Z: rows in 4 groups, each row roughly a mix of its group's directions:
Z (152 x 12):
[[-12 -11  -7 -20   0  22 -25   5  -8   8   0  27]
 [ 12 -13  21  26  -1  13 -18  15  15   2  -5 -16]
 [-33  -2  12 -20 -14 -20  -6   5 -14  -3 -10  10]
 [  2  11 -16  10 -22 -28  26  -4 -12  11   1  -4]
 [  6  -1 -20 -10   7 -14   9   3 -40   6 -10 -11]
 [ 32  11   6  -4   2  -1 -15   2  31 -13   5 -11]
 [ 27 -16  33 -10  -5   1 -19   6  -4   3  -7   4]
 [-27 -16   1  -6  24   7  -5  -9 -10   8  27   8]
 [-25 -18  -2  -1  -6 -26   2 -21  -5 -17   6  15]
 [  5  17  26 -13 -18 -14  -4 -26  -7  13  -1 -10]
 [  5 -11  16   1 -17  13 -24  -9  -9  16 -28   9]
 [ -1 -28  18   5   9 -31  14   8  -9   3 -12   0]
 [ -1   0 -14 -31 -19  16   4  -7   8  18  12 -18]
 [-26 -16  22  20  15 -13   5  -3  16  -9   6  -8]
 [ -1 -28  17 -11  13 -22   7  11   0   3   2 -26]
 [ 13  13   1  11  17  21   9   1  18  15   2 -29]
 [  6 -12  20 -10  24 -19   7 -12 -19 -15 -12 -12]
 [-18   9  -1   2 -13 -13  -5  17   6 -40   3   3]
 [-11  -7  11  15   2  22  10 -12  18 -32  11   1]
 [-16 -11  -2 -15  13   5  36   1 -21   4 -10  -6]
 [ -5 -12  -7  18 -40  -7 -14   2  10   1 -11   9]
 [  4  -1  14 -26 -13  20   6 -32  -4   4  11  -3]
 [ -4 -16 -17   5 -13   9  15   0  34  -9 -15 -13]
 [ 10 -28   0   7   3  -1   5  -3  -8 -29  22  17]
 [ 10  -5   4   8   7  27  -6  31  -7  18 -14 -12]
 [ 11  18  13  25  18  -6   5 -23  13  -7 -13  12]
 [ -7  20  27  -1  -5 -11 -31  -1  -3  -2 -19  -4]
 [ -4 -15   7 -18   3  -4   1   7  -8  42  -8  11]
 [ -9  17  -3  -3 -13   1   4   1 -25  -5 -26 -28]
 [ 15   6   7 -13 -13   0  13  -3 -24  34  -5  12]
 [ -5 -10  17  -8   6  -3 -29   2   9  34   2  12]
 [  0  28   0   3   9 -11   9 -23 -13  17  16 -20]
 [ 24 -27   0  -5   2  14   6  -6 -13   1 -26 -16]
 [ -5  -6  -3  -7  25 -22  -1   3  -9 -31  20   8]
 [-27  25  -6 -13   5  -6   1 -10   4  -7  26  14]
 [-16   1  24  14  14  19   0   1 -16  25  -2 -16]
 [ -5  -9  17  18 -22 -13 -15  23   1 -17  16  -6]
 [  3   2 -25   9  18  26  -5   9   3 -18 -17 -14]
 [ 14   8 -37  15  14  -1  10  -9  -2  16   8  10]
 [  6  -5   4 -27   8  10 -10  35  -7   0   8  17]
 [  1   3 -22   2  -4  -5  -8  28  18   0  -9  30]
 [-11  -6   9  -7 -14 -19   9 -14  34 -15  11  -6]
 [-20 -11  -3 -12  13   0 -26  -5  -7  -4  33  -2]
 [ 24 -12  21  14 -18 -13   4 -11 -24  10  -6  -1]
 [-42   1   1   5  -5   6 -18   5   1  14 -13  11]
 [-22  13 -20   5  24   8 -23   2  14  12   8   1]
 [ -2 -11  -8   2  17 -25  17  -5   4  15  27  17]
 [-17  16   5 -13   9 -15  37   0   6   9 -13   4]
 [ -8  17  16  -6   8   7 -15   3 -17  19  30  11]
 [-39   9   0 -23  -1 -13   7  17   2  -4   0 -10]
 [ -6   7 -19 -14   0  15 -12  33  14  -4   1 -20]
 [ -4 -30   0   8 -17 -20   1   8  19 -14 -17  -8]
 [ -1   0  15   5  27 -26   3  -5 -24  -7  -4 -19]
 [  4   1 -19  -3  12  -8  -3  11   1 -18  39  -9]
 [ -4  15   8   2   4 -19  34  26 -10  -2  -4  -5]
 [ -1 -11   9  20   4 -30  22 -20  -7   6  -9  10]
 [ 17   8   9 -27 -18  -3 -16  17 -19  -2  -5  16]
 [ -5  12 -29   8  24  14  -1  -3  17  21   9   0]
 [-13  26  -2   5  -8  -3  -1  11  26 -31   1  -6]
 [ 10 -21  -8  12  11  12 -19 -24  -1  -4  12  24]
 [ 20 -25  22  19  -8   5   3   3  -1  10 -21 -14]
 [ -9 -11  -2  -4  28 -17 -14  -2 -15 -23  20   7]
 [ 22  12 -13 -19  -3 -24   4  -6 -28   2   4 -10]
 [ 20 -15  16   3  12 -17   1   4   9 -28 -13 -17]
 [ -4 -27  12   5  24 -24  23   9  -2   5  -3   6]
 [-13  -4 -14  -1   2  15  19 -19  17 -26   3 -19]
 [ -2 -23  17   6  14 -24   4  11  -4 -21 -20  -6]
 [-24   5   0  15 -27  14 -20  12  13 -14  -7   2]
 [ -3  29  -7  -6  -4  18  -5 -19   2  16  28  -2]
 [ 25 -30   8   2 -15  -7   7  -4 -15  10   5  21]
 [ -3  18   6 -16  -5  35  -8   2  -1  15   8 -21]
 [  5  18  -3   6  19  -8 -23   1 -22 -19  12  19]
 [-21   9  10 -11  10  17   1  -1  -8 -16 -11 -34]
 [ 23  19 -13 -14  13 -21   7  -5  -9  20 -12  10]
 [-18  21  28   2   7  10   3 -17  15 -21   2  -5]
 [  3  21 -11  -9 -10 -15  15  12   5  32 -18   3]
 [ -4  28  -6  -4 -16  26  -9 -18   7  11  16  -9]
 [-32  25  -1  12  -2   2  -3  -4   0  13  26   5]
 [-15 -14 -10  14  22  19  15  15  22  -8  -7   5]
 [-15  19 -19  -4  -6 -14  21 -19 -15  -2  18 -12]
 [ -9 -21   2   0  -9   4  30   1  24  23  -5  -6]
 [ 17   8  -4  -5 -16  16 -17   4 -25   5 -23 -18]
 [ 13  17  -6 -19 -21 -12 -24  -1   6 -12  16 -16]
 [  0   0 -12  -6 -14  42  -2 -16  12   7   8  -8]
 [ 11   1   6   6 -32 -23  27  -6   6   9  -5   9]
 [  0 -19   3   7 -17 -14 -13   2 -17 -14 -17  29]
 [ 30   8  12  -5  12   2  14 -15   5 -19   8 -23]
 [-28  -2  24   7  -1  11 -32 -10   0  -2  -7  -5]
 [ 14  11 -10   9 -11 -23   7  11  31 -20   3  -1]
 [ 11 -11 -20  22  -9 -19   9  22 -13   0 -16 -11]
 [ -6 -10  32   4 -18  21   6  -4  25  -9  -1   4]
 [-11   1 -30 -14   9   3   9  -9  19 -16  21  14]
 [ 23 -10 -17  10  -3  -6  15   8   0  -8  27 -23]
 [ 17  27   0   9   8 -22  19  11   5 -16  13 -12]
 [ 10  -2   7  11   2 -11  12  -3 -15 -17 -37  17]
 [-25  26 -23  -7  -6   1   6  -6  -1   9  20  15]
 [ 20  12   2   1   7 -35 -10 -10  -3  20   1  16]
 [ 14  11 -15 -25   3 -18 -11  28  -3  13   1 -11]
 [ 11  -7 -34 -10  -4 -13  -6   8  17 -15  16  13]
 [-33  -3   9  13   2  26  -1 -12 -11  14  12  -7]
 [  4   2  12 -14  -4 -20  29   2   0  26 -12  13]
 [  1  17 -15  -4 -16  11 -13  12  25  11  10  26]
 [ -9  -2 -13  34 -11  12 -18  -6   3 -11 -19 -14]
 [ 32  -5  13   7 -22  -5 -18 -11 -16  12  -8  -4]
 [  7  -3   2   4   5 -28 -24   2 -11 -33  -3  -1]
 [ 14   8 -22  -8 -37  -8  -7 -15   6   8   7   3]
 [-13  19  15   7  26   0   5  13   7   6   7 -30]
 [  4   5 -23 -16  -5  18  -3 -24  29   1  10  -5]
 [-10  -6  30   8 -29   7 -12   7   4   8  17  12]
 [  3   7  -1  11   0 -18 -32   4 -19 -21   6  17]
 [-27   2  20 -13  14   4 -27   2  -4  -6  -5 -18]
 [  8  -8  31 -13   2   5 -15  -8 -28  19   1   2]
 [ -2  14  -3  15 -11   4 -13  -1  31  27  -2  17]
 [  7 -11 -26  -2  -9  18  12  12   2  33   0   8]
 [  8  -1 -14 -14 -21  15  15 -25 -12  -1   9 -22]
 [ -1  20 -15  11 -24  -2 -12  15   4 -29  -4 -10]
 [  9  12  12 -11  35  -4  21  -9 -15  -9  -7  -5]
 [  9 -29 -11  13  -1 -28   7  -1  -7   4 -16 -18]
 [ 22 -17  20   7   8 -20   3   2  -9 -14 -15 -22]
 [-26  12  -2   3   5 -12  -1   7   1 -41   3   0]
 [ -7  -4  22  16   7   0  11  25 -16  14 -20 -15]
 [ -6  28 -13   2 -10   8   0  -4  22  23  12  20]
 [ -6   0 -13   3 -21 -18  23  -5 -31  11   2  -5]
 [ -1  14 -15  -9  30  24  12  -5   7   6  20  -9]
 [  8 -29  21 -21  -6 -12  -3  14 -17 -14   7   3]
 [ -3   7  23   7  22 -15   8 -21  -8 -17  -7 -21]
 [ -8 -13 -19  -2  18  13  21 -17  -5 -14 -15 -20]
 [ 18 -15 -15  21  -9   3 -26  -2   3   3  17  21]
 [-35  -8  14  12 -15   0  24 -12   6  -5   5   7]
 [ 15  23   2  10 -13  -3  -9 -17 -10  21 -22 -16]
 [ -8   7 -14  10  22  10 -15  -8  24 -19  -6  21]
 [ 10  -3   9   5  31  -5  -2 -26  11  18  15  13]
 [-24  -1   0  30  -6   8 -29   1   3   3  14  -5]
 [  8  -7  -8  30   2 -22   5  26   3   1 -20  -3]
 [  9 -23  20   7 -15   4   3   9  -1  19 -23  20]
 [  1  14 -23   7 -17  13  -4  12  31   8   4  17]
 [-13  -4  -9  -5  20  22   0 -23  12   6   3  29]
 [ 17  28  -2 -10 -26   1 -10 -17 -16  -1  -6  12]
 [  6   7 -25   0  10  -3  18 -17  22 -16  24   3]
 [-20   9   2 -21  -1  25 -20   5  13  16 -16 -10]
 [ 19  12   5 -16 -26 -16  -7 -19  -9  -4   1  22]
 [-31  -9  22   0  -2 -11  14  -8 -12  11 -22   8]
 [ 14  23  21   4   7   0   8   1   0  17   6 -32]
 [ -2  -2  17  18  10  -1  29 -26   0  14 -14   6]
 [ -8  22   7 -11   9  14  -6   8  28 -13   1 -26]
 [-23  13   9   5 -15 -18 -11  12  22  -8  -2  22]
 [  8 -24  10  27  -8  17  -1   6  -4  10 -15 -22]
 [-11   2   1 -19  19   3   7   1 -26 -14  -7 -30]
 [ 22  11  -9  -2  14  17  11  -6   8  12  30 -16]
 [ 35  21  -7  -9 -12   7  12  11   4   8   9 -18]
 [  2   6 -17 -12  -7   6  36 -20  19   7   3  -1]
 [  5 -10  -6 -17  -6  29  -1 -22   3  27  10  -3]]
which group is each row in? (one row of each group first):
[  9 -15  17   1   1 -36  17  -6 -15   1 -14   9] : Y
[  5  -7  22  10 -33 -13 -11  -4 -16 -16 -11   6] : F
[  6 -17  -2 -31  -3  -8  -9   8 -19 -28   0   7] : E
[  4   7 -14 -10  10  15  32  -6  12  14  21 -13] : G

[-10   0  31  19  13  -7  -4 -10 -21  -1 -14 -18] : Y
[ 18  10 -19   4  14  13 -15  31   8 -13  11  -3] : G
[ 27 -23   4  12 -17  15   5  -1   2   5 -17 -21] : E
[-13  -8  -8  10 -14  27  18   1  27  13 -12  -2] : Y
[  3  -4  -7 -21 -17  -4 -14   1 -17  -6   4  36] : G
[ 26 -19 -13   0 -20  -6 -17  -8 -12 -11  18  11] : G
[ 10  19   4 -23   2  20  11   9  -6  28  13  -7] : G
[ -3  29  22   3  -2   8   2 -14 -13  -4  -4  29] : Y
[  3 -14  18  -6 -19  33  -5 -14  -8  20   2  -1] : E
[ 19 -10 -21   4 -16  -6  20  17   1 -23  11  12] : F
[ 15  32   6   8  -4 -19   7  -3  17 -13  -6 -20] : G
[ -8  -2  15   8 -24  17  -3  16   3  -1 -26  23] : Y
[ 18   3  -5   1   9   0  -7   1 -22 -21 -31 -16] : Y
[  4   7  -6  14  -1 -18  23 -15  -2 -11   4 -34] : E
